(in the rows, 128 means zero)
Rotation paths and how fast each direction turns (degrees a step):
Each turn is a multiple of 5 degrees from 10 to 175, or 0.
Each row of a path follows its step; steps can be skipped.
Rotation 1:
step 0: [125 118 124 129 134 118 104 131 124 133 130 138 121 137 115 138 130 135
 125 129 133 119 118 135 131 124 129 122 130 127 122]
step 1: [124 133 120 131 130 115 113 131 130 131 138 114 126 128 115 135 124 116
 123 135 131 124 135 140 123 137 130 138 128 125 118]
step 2: [132 138 117 135 123 118 111 123 132 136 141 125 129 124 124 133 140 137
 125 130 124 124 124 123 133 132 138 123 142 131 122]
step 3: [134 123 125 121 137 131 119 130 122 140 127 126 127 123 118 144 128 123
 113 120 126 121 125 131 122 137 139 131 141 129 123]
step 4: [131 130 109 135 132 126 121 137 129 156 130 127 129 124 122 127 127 130
 130 132 129 129 137 129 129 130 125 138 138 131 131]
step 5: [140 134 124 129 132 119 115 133 125 129 112 130 123 125 128 137 130 143
 126 128 126 138 138 125 126 137 140 134 137 128 120]
step 6: [129 136 116 128 127 132 133 138 113 140 133 128 125 130 138 138 131 139
 120 119 138 124 135 138 126 138 128 132 131 127 116]
step 7: [120 120 122 139 136 127 121 139 124 139 124 139 141 130 129 129 129 135
 132 131 137 140 125 129 133 139 137 132 130 130 112]
step 8: [134 133 128 122 138 121 130 129 111 133 127 119 122 130 126 131 137 129
 143 132 139 133 129 139 134 143 136 134 130 126 118]
step 9: [131 133 117 135 120 133 128 131 114 129 129 136 129 137 133 126 133 125
 127 145 132 119 124 126 138 136 135 135 140 131 113]
Speeds:
[124 127 130 129 129 124 128 126 126 128 133 124 132 129 130 127 132 127
 128 127 129 129 123 126 126 131 131 129 125 128 127]
60
[124 128 128 131 127 130 125 131 132 131 126 126 129 127 128 127 126 123
 131 127 131 132 128 131 127 123 130 130 128 127 127]
115
Rotation 2:
step 0: [135 119 120 123 127 128 126 122 132 138 121 110 122 126 131 123 133 138
 126 123 134 129 120 123 116 137 129 125 137 139 130]
step 1: [133 138 124 136 117 132 119 129 128 133 124 122 120 146 124 127 126 127
 130 123 142 132 121 133 130 130 128 140 128 127 141]
step 2: [135 139 130 126 110 128 128 132 128 111 131 133 137 127 130 129 122 126
 130 129 123 120 124 127 119 131 119 132 122 131 142]
step 3: [127 126 132 134 122 126 137 122 117 130 119 115 127 119 137 134 127 124
 129 136 112 124 123 117 119 125 122 126 136 126 136]
step 4: [121 121 129 133 128 133 128 121 135 146 133 122 124 128 129 128 114 126
 143 130 131 121 123 126 130 115 129 140 128 121 130]
step 5: [124 118 134 124 134 141 128 129 144 120 133 133 123 128 119 118 126 132
 133 133 130 120 128 123 125 135 114 135 120 133 135]
step 6: [128 123 137 130 129 135 131 123 126 122 117 134 117 123 132 125 137 125
 108 134 132 136 127 122 131 127 120 135 129 118 138]
step 7: [132 121 136 127 130 122 124 131 125 131 122 137 135 118 143 132 122 130
 124 122 142 122 113 135 128 116 128 134 129 122 127]
step 8: [126 114 129 127 133 121 129 143 122 125 120 126 126 135 127 122 125 139
 141 127 132 125 118 129 121 126 116 118 128 133 124]
step 9: [129 127 122 129 120 120 132 128 132 127 127 128 111 139 126 117 124 124
 127 126 127 147 129 121 125 115 119 127 121 124 124]
Speeds:
[128 128 131 128 132 129 129 130 124 131 126 124 127 130 122 130 130 129
 125 129 126 130 127 124 128 129 124 124 130 128 130]
135
Rotation 3:
step 0: [123 116 130 121 127 133 129 118 129 132 127 118 121 121 117 134 128 124
 119 135 122 108 139 121 127 129 137 121 128 137 133]
step 1: [125 112 135 118 126 128 117 140 114 124 133 134 119 125 125 125 130 120
 137 125 130 135 118 121 128 139 129 128 133 129 145]
step 2: [130 129 131 136 125 119 128 140 133 125 139 118 142 128 126 127 118 115
 123 122 127 123 135 129 120 117 133 128 141 122 141]
step 3: [126 131 121 121 135 128 127 131 125 112 140 126 132 134 117 144 130 132
 134 137 115 134 133 143 128 132 120 129 121 121 133]
step 4: [120 124 124 132 147 120 117 116 138 125 124 125 144 127 138 127 128 127
 126 128 129 137 125 131 123 140 136 135 135 133 124]
step 5: [142 120 131 136 140 126 127 125 121 124 120 117 126 129 131 133 134 136
 132 137 143 119 136 139 129 118 128 125 122 140 131]
step 6: [138 129 128 118 133 112 139 133 129 124 133 138 118 128 136 131 136 123
 142 121 127 137 121 122 124 124 132 132 131 144 120]
step 7: [136 144 140 135 125 121 120 126 139 131 124 129 121 136 120 130 125 127
 117 134 129 133 123 133 135 113 128 121 143 130 126]
step 8: [112 130 129 134 137 137 127 134 132 139 133 136 117 129 125 129 135 142
 135 124 117 137 134 130 123 116 120 126 120 129 127]
step 9: [127 126 116 125 127 135 113 122 133 126 116 120 126 135 139 116 127 124
 123 124 124 131 126 116 128 119 117 143 132 125 119]
Speeds:
[127 129 126 128 126 130 128 122 127 127 129 130 132 128 135 131 126 128
 129 131 130 127 129 130 127 129 126 131 126 130 129]
60
[129 130 128 133 130 130 126 130 125 129 130 129 127 128 127 131 130 124
 130 128 125 124 129 127 128 131 124 124 125 131 126]
145
[128 128 129 133 128 129 128 125 127 127 131 125 130 131 128 130 128 128
 124 129 130 124 125 125 129 123 132 126 130 126 127]
145
[127 128 126 129 126 126 126 127 130 131 126 129 130 130 128 127 132 123
 126 124 134 128 131 132 129 129 126 126 132 127 128]
140
Rotation 4:
step 0: [124 121 141 130 143 128 133 131 129 128 133 125 133 114 124 116 138 136
 129 130 129 125 130 128 120 132 113 127 133 127 125]
step 1: [117 136 135 143 126 125 135 131 134 128 133 137 136 125 127 125 139 134
 117 136 127 115 123 130 134 127 117 129 125 126 125]
step 2: [119 135 138 125 135 122 130 127 127 119 136 132 120 129 127 119 123 143
 126 133 127 123 134 137 138 118 118 128 136 131 123]
step 3: [127 128 124 134 136 129 131 138 142 131 131 130 124 134 123 115 132 143
 126 119 125 123 126 129 122 126 113 135 126 131 122]
step 4: [126 137 137 139 121 117 133 132 130 140 136 133 112 125 128 126 137 138
 132 123 136 123 131 127 136 127 118 133 124 125 127]
step 5: [122 141 128 122 138 118 126 134 122 129 140 129 119 125 122 119 140 132
 128 118 124 120 128 127 132 122 132 128 130 137 120]
step 6: [120 133 131 130 135 128 128 124 124 133 129 124 121 131 129 120 143 143
 124 115 121 133 119 124 132 140 118 131 132 129 134]
step 7: [120 137 137 127 126 130 141 118 129 136 129 127 129 129 137 128 137 139
 123 115 136 120 131 121 138 127 129 126 123 134 119]
step 8: [123 136 132 121 126 123 120 129 118 128 135 120 125 122 136 123 127 147
 122 127 127 130 125 127 125 131 124 123 119 142 118]
step 9: [117 137 122 135 124 128 126 117 138 127 135 125 120 131 129 124 133 134
 114 116 133 139 123 133 121 136 123 127 122 130 120]
Speeds:
[130 129 127 134 126 126 129 125 132 132 126 130 130 130 126 127 128 128
 126 127 127 130 125 128 127 132 127 125 129 127 131]
130
Rotation 5:
step 0: [128 129 145 125 129 131 120 119 121 127 141 137 134 121 130 121 123 120
 125 134 126 133 125 127 135 124 132 133 130 121 129]
step 1: [123 132 132 137 115 123 129 121 123 115 122 134 123 126 138 123 120 130
 133 128 133 133 123 140 126 128 120 133 132 128 132]
step 2: [130 134 128 135 130 125 129 132 133 114 120 127 131 140 128 125 136 125
 122 125 130 139 142 129 123 125 127 128 142 125 124]
step 3: [129 135 133 122 132 128 126 129 122 146 121 127 140 131 133 120 133 131
 117 131 124 130 131 128 128 124 127 130 141 125 136]
step 4: [125 125 133 120 131 130 131 116 122 126 128 134 128 126 127 119 127 135
 137 139 114 132 127 134 132 113 125 123 128 131 132]
step 5: [116 126 133 130 127 128 131 132 131 112 130 132 132 123 125 117 119 134
 125 132 139 139 136 126 129 126 121 125 121 125 135]
step 6: [129 126 131 128 127 120 120 126 130 125 129 127 126 131 124 124 113 126
 113 126 128 137 132 130 132 132 125 138 142 118 124]
step 7: [127 136 127 137 129 130 121 127 127 131 120 130 125 128 138 132 129 123
 130 137 119 138 119 133 130 126 131 126 144 118 139]
step 8: [125 134 137 134 125 137 126 124 128 124 130 139 140 129 135 119 135 123
 135 138 128 133 133 125 128 122 126 123 136 136 121]
step 9: [119 131 142 121 117 123 133 123 117 124 132 122 138 133 128 121 131 135
 125 121 135 131 134 137 129 125 121 131 131 127 133]
Speeds:
[129 126 127 127 128 124 128 128 126 121 129 132 126 127 129 129 125 128
 126 126 130 127 129 129 127 129 128 133 125 128 132]
80
[128 128 128 125 129 131 128 128 129 128 129 123 131 127 128 127 127 124
 129 130 133 130 134 125 127 130 130 133 129 130 128]
120
[127 128 125 125 127 128 129 127 128 123 129 122 125 129 127 134 129 129
 132 129 125 130 128 131 128 126 129 127 130 127 131]
135
[127 127 129 129 126 129 122 130 131 128 131 127 124 127 123 127 126 129
 129 131 128 131 123 124 128 128 128 131 128 127 129]
55
Rotation 6:
step 0: [137 130 121 131 122 129 134 124 126 112 120 130 127 123 130 129 124 128
 116 125 140 138 132 140 121 129 127 130 136 121 131]
step 1: [126 124 132 123 122 127 121 135 128 117 127 142 133 133 127 126 124 125
 135 131 110 136 133 130 117 135 125 133 128 128 120]
step 2: [139 131 130 125 123 121 132 134 118 133 132 129 120 128 131 109 127 133
 128 122 126 130 129 125 138 128 128 121 117 133 118]
step 3: [121 130 128 131 124 123 121 119 129 131 123 117 122 131 127 123 128 138
 137 126 127 120 128 132 133 147 137 134 124 121 138]
step 4: [129 129 134 128 129 138 130 127 121 136 123 133 126 118 123 131 140 125
 122 130 130 125 129 136 121 132 128 129 130 145 145]
step 5: [122 127 124 129 117 129 138 120 120 117 124 130 124 118 118 129 126 127
 126 122 131 127 122 122 123 125 116 134 143 126 121]
step 6: [124 133 123 121 126 119 126 130 122 136 137 140 126 140 135 131 121 124
 134 133 117 137 129 123 131 129 117 135 137 130 131]
step 7: [139 130 124 126 120 116 132 130 132 130 123 124 115 123 137 134 124 127
 128 126 135 137 135 139 138 129 126 118 121 127 127]
step 8: [122 128 130 132 128 131 117 127 135 133 120 122 131 120 124 133 121 124
 134 121 119 130 134 133 114 146 130 128 121 125 124]
step 9: [141 131 135 128 133 130 130 132 122 139 130 130 129 117 109 121 133 118
 127 129 122 126 127 119 130 128 127 121 128 136 128]
Speeds:
[127 129 127 128 130 127 123 127 130 129 127 133 129 133 124 129 130 124
 131 131 124 127 130 129 128 128 129 130 128 130 130]
145
[126 128 129 130 132 131 127 129 125 134 129 133 128 128 133 128 127 130
 126 128 126 130 126 128 124 129 128 128 127 129 128]
155
[131 130 124 131 128 128 130 129 128 129 131 128 129 130 130 127 133 127
 133 125 130 131 126 123 130 132 128 127 130 126 130]
100
[131 131 129 127 130 123 127 124 126 130 127 126 127 130 132 130 127 131
 129 133 133 127 129 129 128 128 130 130 127 127 130]
95
[131 127 130 128 123 130 128 127 130 134 126 127 128 131 130 127 127 128
 132 126 125 126 131 130 128 127 132 125 128 127 124]
65
Rotation 7:
step 0: [143 122 120 126 127 128 132 125 131 118 130 133 120 127 133 124 116 140
 133 121 129 127 136 125 125 116 136 119 129 123 124]
step 1: [134 112 122 139 130 118 130 131 131 122 127 133 129 128 137 128 132 123
 118 128 133 124 135 134 117 138 124 132 123 125 118]
step 2: [143 123 122 131 132 131 128 136 136 121 136 134 119 123 125 124 125 130
 131 121 128 134 130 141 133 123 129 130 116 121 138]
step 3: [146 126 131 131 127 124 125 128 134 124 121 141 123 126 133 126 126 119
 121 119 124 119 130 134 121 129 128 133 142 131 119]
step 4: [141 124 122 131 123 121 135 135 121 122 139 120 118 130 129 132 122 126
 115 130 123 129 132 139 133 121 133 133 119 131 126]
step 5: [137 117 122 127 130 127 132 135 128 127 135 139 126 113 123 121 124 128
 120 114 122 131 127 120 125 126 121 130 135 127 119]
step 6: [148 119 130 131 129 125 134 129 137 125 136 123 126 125 129 145 121 126
 127 132 132 128 132 128 116 126 133 133 125 136 127]
step 7: [141 120 121 136 130 142 124 134 126 124 135 129 133 129 133 113 127 130
 116 121 132 134 130 126 123 123 134 136 129 121 123]
step 8: [140 128 119 134 125 125 131 127 147 120 138 128 123 130 124 137 127 114
 120 127 126 128 127 127 125 132 120 129 131 122 127]
step 9: [141 128 129 133 138 124 127 132 137 128 137 130 120 133 126 118 122 133
 120 124 134 126 142 124 135 118 137 133 132 133 126]
Speeds:
[126 128 125 125 127 127 128 129 133 128 131 130 126 123 125 126 127 124
 133 127 128 131 125 126 130 131 125 130 127 128 130]
120
Rotation 8:
step 0: [125 126 128 130 117 120 131 125 137 121 134 127 125 113 125 116 134 131
 120 119 123 124 131 124 137 133 124 128 131 130 136]
step 1: [130 132 133 136 132 135 127 130 120 128 120 125 128 131 133 127 135 130
 138 123 136 134 120 124 132 130 143 121 129 126 113]
step 2: [124 125 125 130 121 126 127 131 133 140 129 138 135 126 134 133 132 123
 112 122 131 120 138 134 123 135 118 135 133 125 125]
step 3: [134 129 118 127 139 132 139 124 126 120 119 127 124 123 125 124 130 123
 132 124 120 129 131 125 138 127 133 129 111 133 122]
step 4: [134 132 133 119 121 129 122 128 125 132 132 129 124 117 133 133 136 133
 123 118 135 130 126 124 111 137 131 122 133 133 135]
step 5: [128 125 125 145 128 134 135 128 129 134 121 121 121 140 125 133 128 121
 133 131 125 112 130 125 125 128 128 127 122 119 126]
step 6: [126 134 120 115 129 123 134 133 131 133 132 135 117 128 135 127 130 129
 121 125 114 135 129 138 126 124 126 120 136 138 128]
step 7: [130 122 135 135 124 134 120 126 124 122 112 124 121 126 135 126 127 132
 131 129 130 123 130 110 133 124 129 131 126 133 139]
step 8: [129 126 128 123 124 130 129 134 134 135 136 123 121 131 130 131 124 135
 133 128 128 136 144 134 120 132 134 126 137 118 114]
step 9: [120 124 123 145 129 130 138 126 128 129 130 130 136 129 128 120 134 131
 122 127 126 128 136 126 136 122 123 123 126 138 140]
Speeds:
[125 127 126 132 128 129 128 126 128 127 128 129 128 127 127 125 126 127
 126 127 126 127 126 120 127 126 125 130 127 123 129]
160
[131 126 131 126 130 125 125 128 125 127 126 121 127 126 129 129 132 130
 126 125 128 129 126 127 129 127 131 129 129 123 131]
110
[125 126 134 125 130 126 130 130 126 124 126 130 126 125 126 124 126 127
 129 125 129 127 126 125 126 127 131 126 128 133 128]
115
Rotation 9:
step 0: [120 121 123 141 126 134 120 128 126 145 124 132 128 120 141 128 123 125
 128 124 129 131 130 113 128 134 133 127 121 121 126]
step 1: [132 123 121 126 119 118 120 126 129 132 134 123 133 137 128 134 120 129
 128 123 119 131 140 121 134 130 144 131 122 127 139]
step 2: [141 128 120 123 147 118 122 132 134 127 123 128 129 137 135 126 131 129
 125 127 132 135 127 127 130 130 133 118 125 116 136]
step 3: [134 129 124 133 131 132 129 129 120 127 129 123 126 122 129 129 145 130
 118 130 147 126 140 122 131 127 140 127 132 121 132]
step 4: [130 126 133 134 132 131 133 144 120 137 113 129 135 125 133 133 126 137
 120 128 120 131 138 123 131 128 134 136 138 127 132]
step 5: [126 134 125 130 128 131 121 129 141 135 126 131 137 130 137 129 127 124
 125 122 123 126 152 122 129 138 121 124 130 123 123]
step 6: [125 116 115 134 129 124 123 134 139 114 124 130 138 138 126 130 135 132
 134 124 130 127 142 127 126 122 133 126 125 134 134]
step 7: [133 122 127 130 142 135 139 136 140 127 126 116 126 127 140 133 136 130
 135 129 131 130 127 124 127 131 140 118 126 130 124]
step 8: [121 126 129 139 131 140 116 135 123 139 129 122 123 124 127 128 132 125
 137 141 131 129 136 115 124 131 137 125 130 130 134]
step 9: [130 121 128 136 129 124 119 131 126 140 125 132 129 130 139 125 128 135
 130 124 114 121 135 131 133 140 138 135 120 133 138]
Speeds:
[128 126 132 127 128 134 125 130 122 128 129 127 131 128 129 124 125 126
 126 126 123 127 129 125 129 129 127 129 126 128 126]
85
Rotation 10:
step 0: [127 137 127 129 124 128 132 131 128 139 126 136 123 133 135 137 130 117
 116 124 123 127 126 121 128 130 119 132 120 133 138]
step 1: [134 142 125 126 129 129 127 129 125 137 134 130 113 134 129 133 126 129
 128 126 126 126 133 129 118 130 121 143 117 130 131]
step 2: [122 138 125 131 133 123 125 128 130 132 127 120 114 140 132 129 126 134
 124 137 128 138 126 130 124 124 128 136 117 122 131]
step 3: [123 136 132 133 130 128 131 128 125 129 120 127 120 142 139 126 136 134
 124 120 121 136 122 128 132 129 128 133 126 121 139]
step 4: [133 128 125 131 133 125 140 128 115 130 132 135 114 132 136 128 133 126
 130 120 130 138 125 125 128 130 124 134 127 126 141]
step 5: [124 126 126 133 127 124 131 129 121 134 135 135 118 130 129 143 129 118
 123 132 128 136 128 126 126 127 131 129 113 127 140]
step 6: [124 141 130 133 125 124 126 138 127 135 128 135 119 140 126 137 127 123
 131 124 120 128 135 132 129 132 134 132 118 126 134]
step 7: [130 135 124 130 131 122 131 136 132 135 124 130 107 134 129 125 122 131
 134 128 131 136 132 131 133 134 131 137 126 120 130]
step 8: [128 126 131 133 123 125 132 126 139 131 124 123 114 129 138 125 129 126
 123 127 128 146 129 128 133 128 136 135 124 122 139]
step 9: [132 133 138 137 123 120 132 129 126 126 132 135 122 133 141 124 135 122
 125 116 126 138 132 127 129 130 131 132 122 136 135]
Speeds:
[134 124 127 127 132 129 129 124 128 128 129 131 122 125 126 129 126 131
 128 131 128 128 130 131 127 129 126 129 130 127 129]
120
[127 130 133 130 130 128 128 126 133 127 132 124 125 128 127 124 132 133
 127 127 130 129 129 125 129 125 129 129 130 127 128]
65
Rotation 11:
step 0: [123 127 128 132 113 133 131 135 131 132 124 136 130 125 121 127 129 128
 140 129 135 127 136 130 119 119 111 130 122 138 130]
step 1: [129 133 137 127 129 136 134 130 128 129 124 131 122 132 125 132 124 138
 133 116 129 113 121 120 128 120 124 141 115 131 124]
step 2: [133 147 121 123 124 140 132 139 129 125 123 133 125 125 131 128 125 126
 131 125 134 131 130 131 120 137 132 135 124 136 117]
step 3: [116 133 120 131 137 137 140 126 125 129 127 140 133 129 129 132 127 143
 133 118 136 133 124 128 125 130 123 122 130 123 120]
step 4: [136 124 120 124 133 127 133 135 122 135 125 132 113 120 123 126 133 132
 129 122 124 133 118 132 121 122 124 131 135 127 112]
step 5: [128 120 137 132 127 132 132 133 118 130 131 135 127 138 130 136 141 134
 129 124 122 141 138 133 121 133 127 133 131 136 120]
step 6: [128 118 118 129 136 121 118 133 131 125 127 147 127 136 123 127 136 135
 134 128 127 128 128 121 126 128 131 137 121 133 123]
step 7: [118 134 122 124 114 132 128 131 121 129 123 138 135 129 117 125 142 126
 132 128 122 128 130 133 129 117 125 141 132 132 129]
step 8: [132 133 124 139 125 140 129 132 125 132 126 130 121 134 123 130 136 146
 134 127 128 116 125 127 136 126 132 131 126 137 137]
step 9: [128 137 123 132 122 138 128 132 137 134 134 135 123 134 114 128 120 121
 139 125 126 132 119 137 131 134 129 131 126 138 122]
Speeds:
[122 131 122 127 128 126 126 128 129 124 125 131 132 129 130 126 129 128
 125 128 130 129 128 127 127 127 128 126 129 126 127]
95
[129 129 127 126 130 125 130 126 129 131 132 124 131 126 131 125 129 126
 125 125 126 130 127 127 127 128 129 127 124 129 134]
0
Rotation 12:
step 0: [128 140 130 125 118 137 127 128 135 129 131 136 125 120 124 116 131 122
 136 141 133 135 113 125 131 130 132 134 138 125 124]
step 1: [127 129 118 132 128 129 136 136 130 133 135 125 133 125 125 118 119 123
 127 133 141 137 135 115 126 123 115 133 127 125 124]
step 2: [129 134 129 122 138 133 150 127 123 141 125 120 117 123 127 121 129 127
 133 131 123 119 128 122 131 123 125 128 129 130 127]
step 3: [142 124 129 129 141 131 123 117 127 139 132 135 124 120 130 131 134 125
 123 138 134 130 133 132 135 121 125 130 121 138 120]
step 4: [140 126 126 137 142 133 121 137 127 125 122 134 123 128 133 130 118 138
 141 128 125 129 125 123 132 116 129 123 127 130 127]
step 5: [131 121 145 131 138 129 131 126 138 125 116 132 124 142 119 136 128 135
 123 128 133 126 130 117 129 129 125 133 127 127 129]
step 6: [131 125 129 128 121 133 122 120 125 123 126 129 117 131 127 137 130 125
 135 118 134 119 126 127 140 129 118 134 126 134 146]
step 7: [131 126 122 118 130 128 119 133 129 109 125 126 120 124 121 132 122 125
 116 132 128 124 132 133 127 120 134 139 123 122 136]
step 8: [130 122 119 124 124 132 132 125 134 118 130 122 134 138 131 134 119 125
 130 128 125 118 124 129 130 132 135 141 143 133 119]
step 9: [130 129 120 132 123 125 126 126 128 131 119 121 117 135 129 120 125 127
 116 122 137 129 133 140 118 133 125 127 142 133 126]
Speeds:
[128 126 132 128 126 129 130 129 129 127 127 128 123 126 123 128 130 128
 125 133 129 128 127 129 124 127 133 125 129 127 128]
155
[131 129 130 124 131 129 129 125 124 129 132 128 128 127 127 126 128 129
 128 125 131 127 130 130 127 131 131 128 126 128 134]
95
[128 125 128 127 129 128 129 128 127 123 127 129 132 127 125 126 133 126
 130 125 127 129 130 131 129 129 125 122 129 126 126]
0
